(in the rows, 128 means zero)
The same turns and mirrors carry the whole set onto itself and the rows of a family onto each other. Which other rows belong to the same family as each row named below? List them in the order they appear above.
These 32 rows form 4 families of 8 rows each.
K853: [128 130 153  79 105 118 113 126 130 155 140 134 127 121 173 153  95 121
 124  95 131 131 162 153 115  91 122 160 164  92 131 111 114 135  97 153
 109 109  98 111 153  96 114 125 105  94]
K614: [125 124 120 122 155 123 117 100 127 114 147 134 128 108 148 116 139  86
 130 188 132  95 119  85 118 132 144 136 143 116 118 117 101 135 131 125
 114 109 102 103 130 129 145 130 131 118]
K573: [128 142 140  64 118  82  98 135 123 129 133 121 114 127 148 121  89 117
 138 118 116 135 155 147 153  96 135 147 175 129 157 140 136 132 100 116
 128 119  96 119 186  92  86 101 112 102]
K831: [144 139 126  73 145 131 140 129 148 125 127 143 122 137 133 125  82 140
 153 113 117 172 161 140 147 119 151 124 179 117 162 127 115 138 121 146
  96 140 111 130 145  84 100 108 102 111]
K742: [138  94 118 120 139 128 122 118 132  96 145 160 140 151 131 113 138  99
 166 152 151  95 151 115 159 160 138  89 133 102 117 135 110 130 129 120
 111  88 132 106 132 113 131 142 129 132]
K667: [111 121 157  92 110  94 121 125 122 143 124 117 106 118 140 128  76 137
 129 120 122 139 110 136 124  98 108 148 148  99 141 128 116 121 120 161
 125 102  75 115 172 101 110 136 105 104]
K542: [135  93 107  98 144 127 119 115 143  93 145 143 131 157 144 104 139  80
 175 142 147  94 146 125 155 142 143  73 147 107 128 160 123 142 123 116
 131  89 131 104 129 111 130 133 135 135]
K429: [126 112 109  96 167 108 105 107 133 118 160 120 130 140 145 128 137  65
 147 127 116 102 114 109 124 139 153 142 127  83 106 159 122 126 122 119
 136 107 120 107 145 148 147 139 149 101]
K809: [110 132 139  87 132 122 145 116 146 147 126 157 117 113 132 120  76 147
 143 121 120 171 146 150 146 101 142 134 168  97 144 117 113 145 128 143
  94 139 115 115 133  72 103 127 108 108]
K469: [123 119 107  95 162 114 109  99 142 109 142 123 131 123 165 100 145  67
 136 167 114  94 108 101 122 124 144 122 156 120 133 149 124 143 108 128
 129 109 100  96 125 135 143 121 142 126]
K113: [132 123 136  68 136 117 132 122 143 117 123 125 113 149 160 138  72 131
 134 116 115 156 162 142 142 105 135 125 176 144 177 133 115 149 107 127
 119 129 103 130 146  90  97 109  96 113]
K383: [137 132 152  99 112 125 131 123 122 126 143 152 113 113 103 139  94 153
 139 115 127 152 128 139 122 112 138 132 155  85 133 124 102 109 144 174
 115 109  95 122 169  68 119 139 108 115]
K856: [167 131 131  67 122 117 111 129 153  98 139 134 120 130  98 126  97 150
 157  95 105 150 149 151 116 110 154 107 176 115 149 144 126 118 123 171
 129 111 101 124 164  76 116 128 114 121]
K707: [117  99 122 129 141 121 116 123 128 114 145 133 129 142 140 103 117  89
 164 168 159 102 147 101 146 150 123 105 119 104 116 118 106 136 132 112
 110  95 124 102 133 131 133 149 133 119]
K465: [160 142 125  68 115 124  95 128 153 132 140 135 124 116 139 150  97 121
 151  88 118 132 183 151 108  94 159 129 189  99 147 119 115 132  94 163
 115 123 113 116 149  84 117 109 107 100]
K225: [153 132 139  63 116 111  97 131 148 145 128 115 119 125 171 148  91 117
 142  93 121 125 177 150 113  88 136 145 180 113 144 121 127 134  83 147
 120 114 101 117 156 106 118 118 102  95]
K543: [127 103 123  95 170  90 115 101 131 127 134 110 108 137 162 102 137  73
 154 161 106 108 122  94 129 102 128 111 154 104 153 150 115 117 119 123
 147  97 105 107 138 143 140 168 130 105]
K455: [130 150 142  81 115 112 114 131 120 131 154 160 123 108 103 127 100 128
 143 110 124 156 162 150 137 102 152 149 166 101 130 122 122 124 137 132
 105 126 118 118 173  51  90 123 120 105]
K562: [148  94 131 107 151 109 119 101 132  88 148 178 151 137 117 122 167 114
 155 150 114 112 142 104 133 142 156 103 152  97 138 123  94  98 134 152
 119 108 132 114 133 101 135 168 128 116]
K512: [146 149 127  62 125  99  96 141 137 113 143 143 127 123 113 114  96 130
 158 107 108 147 168 153 146 111 162 133 178 123 151 134 135 130 110 134
 117 131 114 123 177  75  84 101 119 104]
K530: [148 117 124 117 150 128 112 102 132  92 142 165 148 114 125 122 156 109
 134 173 125  94 139  99 124 146 163 123 148 121 112 121 108 122 130 126
 112 109 112 109 119 107 150 139 127 138]
K57: [138 101 107  93 157 104  95  99 151 107 142 140 130 131 131 132 148  87
 154 121 110  84 126 125 139 140 164 129 142  92 103 169 141 120 109 112
 145 101 127 107 136 132 156 143 137 121]
K56: [110 142 156  85 110  97 116 126 106 150 144 138 106 113 135 132  89 117
 124 123 128 141 145 148 145  89 129 163 161 108 135 123 124 129 126 116
 122 113 100 112 178  71  91 123 111 102]
K157: [115 100 110 107 150 119 114 121 140 112 146 117 119 149 148  91 118  68
 171 155 147 102 140 111 141 130 129  91 130 106 126 145 126 148 123 111
 128  91 122  97 130 131 131 142 145 122]
K694: [129 103 146 120 160 101 130 102 116 123 149 142 126 127 138 114 144  97
 143 167 120 118 133  84 123 119 127 128 130  93 128 112  91 106 145 133
 122 101 114 109 137 125 140 183 128  99]
K418: [147  94 108  84 158  95 108  96 150  89 138 142 135 144 140 109 163  87
 167 137  99 105 134 113 140 124 157  85 177 108 165 162 120 113 109 142
 145 107 124 110 130 119 135 151 135 118]
K736: [140 120 135  55 117  88  98 135 145 114 124  97 111 138 139 114  80 132
 152 105 104 143 129 145 114  94 126 121 166 132 160 150 139 130  99 155
 141 106  83 118 166 109 113 124 116 112]
K904: [ 98 115 149  82 123 111 135 112 140 139 121 138 109 129 156 136  67 136
 122 124 122 156 148 149 138  90 125 138 164 127 157 124 115 154 116 121
 118 124 105 113 137  78 102 132 103 113]
K882: [149 109 107  86 157 118 106  96 154  85 142 156 152 127 141 106 162  95
 144 152 109  90 128 116 130 139 160 111 159 127 125 152 129 141 108 129
 126 105 116 102 116 114 150 127 138 146]
K586: [126 110 111 119 155 112  99 104 126  96 162 133 135 134 126 147 133  82
 143 143 134  93 131  91 120 147 161 143 116  93 113 128  94 112 131 129
 134 113 123 109 153 134 147 134 140  97]
K337: [134  96 109 120 145 107  87  96 140  88 145 155 134 126 114 156 140  99
 148 137 127  76 140 110 135 150 171 127 136  99 112 140 107 110 118 123
 142 105 131 112 142 117 152 141 130 116]
K598: [135 139 142  84 105 136 115 117 135 144 150 153 130 113 145 156 105 125
 134  90 133 136 168 153 112  96 146 143 174  78 135 109 105 131 110 173
 107 120 111 107 152  75 117 120 111  97]

Which other rows belong to the same family as K614? K573, K469, K455, K512, K530, K56, K882
Which other rows belong to the same family as K856? K667, K383, K543, K562, K694, K418, K736
Which other rows belong to the same family as K429? K831, K809, K113, K57, K904, K586, K337

The same turns and mirrors carry the whole set onto itself and the rows of a family onto each other. Which other rows belong to the same family as each row named below? List them in the order they appear above.
These 40 rows form 5 families of 8 rows each.
K486: [ 93 126 138 126  92  87  95 151 170 117 130 120 137 121 114 131 140 134
 115 144 143  93 121 106 110 107 166 162 126 144 105 138 175  86 137  70
 157  99 180 126 107 115 113]
K54: [102 131 104 128 166 124 128 140 142 154 128  99 162  69 106 100 128 145
 121 154 155 124 141 146  84  85 111 169 131 160  99 125 164 125 108  77
 143  98 178 138  85 104  89]
K138: [ 90 125 132 118 100  84  96 155 177 121 127 119 137 121 112 128 149 133
 115 136 149 101 122 107 114 116 161 160 126 147 108 141 178  86 146  72
 165  92 178 128 108 110 111]
K906: [ 93 136 130 118  94  91 101 148 177 126 132 117 138 112 110 136 150 139
 114 145 149 100 127 113 113 120 165 164 135 136 108 133 186  85 135  68
 165  93 174 118 103 109 111]
K247: [120 167 171 104 107 101 122 137 122 137 136 113 141 115  95 128 143 103
 142 120 139 101  76 121 121 143 171 174  83 118 100 170 186  94 124 111
 141 110 131 137 148 141 145]
K889: [117 155 118 106 150 132 117 118 158 158 141  91 166  97 138  99 144 112
 120 156 160  96 102 147 128 133 132 172  82 102 112 109 193 110 114  92
 148  81 157 141 126 113 146]
K162: [127 184 155 114 163 143 148 137  95 168 119 108 162  72  96  87 121 119
 147 138 153 140  98 148  79 115 144 191  94 136 119 152 175 137 117 118
 115 121 141 144 125 115 121]
K89: [110 171 172 108 108  97 124 137 125 130 133 117 134 128 100 123 136 112
 138 122 139 109  69 117 110 147 179 183  93 120 112 161 194  94 138 114
 137 111 133 133 144 131 149]
K938: [110 158 174 108 113 108 118 128 121 133 140 116 140 117 101 130 143 104
 136 119 141 101  80 119 117 151 175 177  86 122 109 173 199 100 131 114
 138 115 128 133 140 145 142]
K948: [100 142 101 125 157 114 132 149 144 152 123  98 158  80 105  90 122 152
 124 155 155 133 132 145  73  81 116 174 137 159 101 115 158 120 115  78
 143  97 180 138  89  93  96]
K207: [112 186 137  96 147 122 137 157 138 122 135  83 154 109  97  95 128 110
 143 149 178 121 106  99  74 117 178 175 109 127 145 139 194 114 129  78
 130  97 148 105  80 121 108]
K978: [118 173 139 110 181 134 158 127  92 164 130  98 162  76  91  91 126 122
 145 131 153 139  89 157  83 126 127 191  98 137 106 149 181 131 107 122
 125 111 130 146 121 120 124]
K572: [100 153 159 126 131  90 136 167 105 119 131 119 122 100  66 130 125 132
 140 117 121 134 111 128  58 108 156 180 137 176  98 170 167 115 137  95
 126 127 154 133 104 125  95]
K312: [121 137 121 111 152 132 115  97 160 158 128  87 165  91 143  82 148 129
 123 152 167 100 110 147 121 136 132 170  87 113 119 116 178 112 110  90
 147  90 159 142 106 101 132]
K99: [ 99 153 150 119 126  89 137 163 107 132 120 118 119 110  64 142 118 128
 130 121 116 134 117 122  67 100 151 173 144 165 109 169 172 104 137  97
 134 133 150 133 110 124  87]
K320: [111 148 125 110 144 134 113 111 163 155 145 101 176  88 139  82 149 128
 132 152 176 101  94 143 123 131 136 181  79 111 107 122 182 121 111  94
 145  82 160 138 121 110 150]
K617: [ 97 113 139 138 124 100 114 121 125 162 128 135 142  89 107 130 134 146
 119 125 117 113 108 165 117 115 112 179 117 150  66 149 163 106 117 115
 150 114 162 164 148 113 129]
K671: [101 111 138 140 130  87 127 116 127 164 125 134 144  91 104 126 128 146
 116 133 118 104 106 161 116 107 111 182 116 153  64 156 170 108 118 110
 154 107 159 166 147 117 126]
K627: [115 182 135  94 148 131 136 157 130 126 132  83 153 109  86  91 129 114
 152 145 176 114 119 100  73 123 174 174 113 136 154 133 192 116 124  86
 133 104 158 104  88 113 111]
K557: [ 97 117 142 142 123  91 117 119 137 161 128 134 144  86 119 131 138 143
 108 129 121 122  91 163 121 110 117 180 110 142  56 158 165 102 120 108
 148 106 152 168 140 122 126]
K661: [ 85 122 136 124 103  91  93 145 173 124 141 109 128 130 110 129 144 130
 118 143 143 106 124 106 120 113 157 168 120 138 111 127 181  93 144  59
 156  90 170 124 109 103 113]
K578: [111 188 138  98 139 136 127 163 136 120 134  80 157 106 103  97 140 112
 145 143 178 125 107 102  77 126 181 170 108 130 144 132 189 106 128  81
 126 103 154 105  81 118 111]
K737: [123 180 140 106 166 129 156 129  98 162 126 109 166  67  94  94 123 124
 140 129 149 128  88 156  70 121 132 187 104 137 108 165 174 133 103 134
 123 125 140 145 119 132 122]
K171: [109 183 129  95 146 133 132 163 140 119 151  91 157 116  97  89 138 114
 142 146 170 120 121 105  73 117 172 181 102 123 142 136 188 105 118  80
 126 106 146 113  75 122  94]
K6: [100 118 145 135 124  89 115 110 129 169 115 127 139  80 107 135 128 142
 118 128 122 115  89 160 120 113 116 176 121 152  74 155 165 118 130 112
 153 110 165 156 152 112 143]
K434: [ 99 137  94 137 161 118 132 146 144 152 122 105 169  79 114 107 128 148
 120 142 153 139 128 145  77  86 114 192 137 152  99 127 170 129 121  75
 146 104 179 140  90  90  97]
K425: [ 97 144 158 130 122  93 135 161 109 127 121 126 132 100  68 124 123 144
 138 119 133 136 110 115  66 100 161 181 140 180  96 177 163 109 133  99
 134 128 153 130 101 120  91]
K553: [109 148 115 106 141 134 115 109 162 163 131  96 175  96 139  92 140 126
 119 156 173  99 101 137 135 125 137 175  89 103 113 119 190 104 109  98
 153  87 153 136 123 107 143]
K266: [ 84 117 123 120 106  78 101 138 176 117 142 111 135 125 110 138 147 137
 116 136 137  97 112 110 115 118 145 164 131 141  98 136 179  87 127  76
 164  91 170 130 105 116 113]
K372: [ 98 127 145 138 141  89 120 113 124 157 124 124 140  92 110 130 134 149
 125 137 126 134  99 158 113 123 107 175 102 144  67 150 165 118 120 116
 152 121 155 174 160 115 133]
K154: [113 175 135  95 131 130 130 162 143 128 138  96 155 107  94  95 133 109
 137 136 164 100 111 104  79 110 183 178 121 133 150 138 190 107 123  80
 130  92 156 100  66 115 104]
K692: [101 149 154 126 135  94 136 169  98 122 119 133 125 102  66 130 117 136
 143 116 124 133 105 121  63 109 156 177 131 169 103 171 167 107 131  88
 123 127 146 130 107 124  90]
K197: [111 150 122 113 139 127 116 109 165 163 140  83 175  92 140  93 147 121
 119 160 170 101 104 140 131 123 137 174  93 111 108 116 192 107 114 100
 159  81 163 141 120 110 148]
K496: [ 90 163 155 122 116  88 133 177 107 126 134 130 133 105  62 140 122 129
 137 122 125 135 102 113  70  95 155 184 136 166  98 171 178 114 133 104
 131 123 152 131 121 132 103]
K874: [108 164 180  96 109 105 115 128 128 136 143 113 127 116  89 115 139 107
 139 131 139  96  82 121 115 145 174 162  86 123 120 165 183  96 124 117
 131 112 133 129 140 144 140]
K306: [124 173 143 117 171 135 153 123  90 165 136  97 160  78  95  94 118 125
 146 140 147 132  89 153  78 117 130 191  99 134 102 149 181 134 101 120
 115 119 134 144 121 125 128]
K648: [ 93 133 109 131 163 119 126 151 136 148 115 105 149  70 104  96 125 160
 120 145 145 136 127 130  66  83 118 193 134 148 100 137 159 122 114  75
 152  94 179 144  90 103  83]
K940: [ 91 133 105 135 163 118 130 140 140 147 125 103 157  79 111  94 123 152
 120 154 157 132 136 142  73  91 121 176 142 163 110 118 173 122 120  78
 138  98 179 134  82  98  91]
K277: [114 170 168 104 108 103 121 123 134 138 147 112 147 127 102 131 142  95
 140 130 145 100  84 132 129 146 171 163  91 128 116 151 196 104 130 119
 129 119 129 131 138 130 152]
K587: [118 163 147 119 178 130 151 131  87 158 127  99 158  84  97  86 116 117
 148 128 146 132  85 150  81 115 128 188  89 144 103 155 171 135 112 127
 118 117 134 155 124 127 128]

Which other rows belong to the same family as K306? K138, K938, K948, K207, K572, K617, K553
Which other rows belong to the same family as K54? K906, K889, K89, K627, K557, K425, K587
Which other rows belong to the same family as K486? K247, K978, K671, K578, K692, K197, K940

The same turns and mirrors carry the whole set onto itself and the rows of a family onto each other. Which other rows belong to the same family as each row named below? List them in the order they appear above.
These 32 rows form 4 families of 8 rows each.
K759: [136 102  91 126 126 112 139 130  91 162 124 118 125 147 123 163 117 130
 126  96  87 120 135 150]
K818: [123 146 130 133 162 119 107 113 148 135 145 128 139 163 163  90 135 134
 105 138 134 122 128 123]
K276: [126 113 116 117 121 130 106  99 102 145 109 123 112 119 107 124 135 138
 116 108 144 131 124 164]
K232: [160 109 125 117 131 142 110 113  85 166 127 121 115 114 110 126 142 151
 135 122 135 139 138 158]
K184: [141 105  96 108 122 115 121 117  98 165 132 110 139 127 122 156 133 165
 133 141 105 124 142 165]
K787: [140  93 116 134 142 129 134 118  83 154 103 109 111 105 133 164 124 130
 130 113 120 128 125 162]
K273: [131 162 121 139 182  96 154 142 127 155 145 129 138 128 160 118 102 103
 144 128 126 120 125  92]
K390: [114 167 132 151 150 130 136 114 147 125 127 127 103 137 165 114 129 118
 120 122 150 124 124  99]
K997: [134 102 119 100 130 125 124 127  96 168 124 106 139 134 122 154 127 161
 128 122 120 123 131 171]
K313: [131 104 127 110 131 132 121 111  91 161 107 108 118 112 117 144 130 148
 126 122 143 128 124 175]
K188: [164 106 104 125 132 129 139 137  76 176 136 118 118 130 120 157 128 141
 147 109 100 130 139 140]
K616: [116 160 110 151 160 118 137 115 147 125 141 121 134 115 170 126 121 120
 148 138 153 116 126  98]
K359: [137 151 120 127 188  95 132 136 129 159 158 131 158 141 159 102 104 120
 127 138 121 124 127 113]
K883: [116 168 121 149 160 125 136 137 143 122 145 131 123 133 154 113 132 122
 135 145 153 106 126  97]
K115: [123 162 142 134 175 115 138 127 136 135 136 132 128 114 153 112 122 102
 143 132 140 127 120  89]
K834: [129 155 141 123 183 111 116 117 138 138 151 136 148 131 159  91 127 120
 127 140 137 127 123 110]
K255: [141  89 111 119 139 126 137 131  87 162 119 107 129 130 133 170 127 144
 133 112  96 119 127 157]
K531: [128 105 103 142 124 126 132 111  91 143 103 122  93 115 120 157 123 113
 124  96 117 129 127 144]
K11: [135 108 105 114 121 125 109  96  95 153 118 116 118 105 118 145 138 161
 131 144 133 129 137 170]
K102: [124 163 100 162 156 100 155 137 130 148 132 120 112 149 172 128 101 112
 126 119 129 116 129  99]
K474: [163 106 112 107 133 127 120 126  83 180 143 115 131 135 110 135 133 161
 135 123 117 135 143 158]
K213: [130 106 100  99 122 115 117 117 104 161 129 117 140 148 108 133 125 156
 114 111 114 125 135 172]
K7: [145  96  88 131 127 114 137 119  88 159 125 112 121 116 131 176 129 143
 142 132  92 120 139 150]
K179: [138 148 100 154 181 106 126 149 131 141 158 130 148 153 162 102 110 123
 117 145 125 105 132 112]
K836: [124 156  90 158 169  98 147 129 137 143 150 117 145 126 178 128  99 122
 143 140 137 112 129 104]
K500: [127 162 100 162 172 106 147 152 131 139 143 128 127 135 161 117 102 116
 130 140 143 104 128 103]
K551: [120 153 118 137 169 119 110 109 154 123 153 122 155 130 172 109 128 135
 133 148 144 120 128 113]
K392: [160 109 117 132 133 143 130 122  78 161 117 122  98 105 118 151 137 129
 141 111 122 137 137 138]
K322: [134 151 102 145 169  92 131 133 135 157 153 123 140 173 173 103 105 129
 106 132 115 118 131 123]
K176: [141 101 101 138 128 124 121 103  88 150 108 117 104  96 128 161 136 138
 139 134 124 124 135 152]
K76: [131 142  95 150 178 100 120 119 142 141 162 118 163 140 180 111 111 131
 130 146 129 115 134 118]
K67: [126 149 122 142 176 125 117 134 147 122 154 132 147 150 157 100 132 131
 120 149 139 109 127 109]

Which other rows belong to the same family as K276? K759, K818, K390, K531, K102, K213, K322
Which other rows belong to the same family as K392? K232, K273, K188, K359, K115, K834, K474
Which other rows belong to the same family as K67? K787, K997, K313, K883, K255, K179, K500

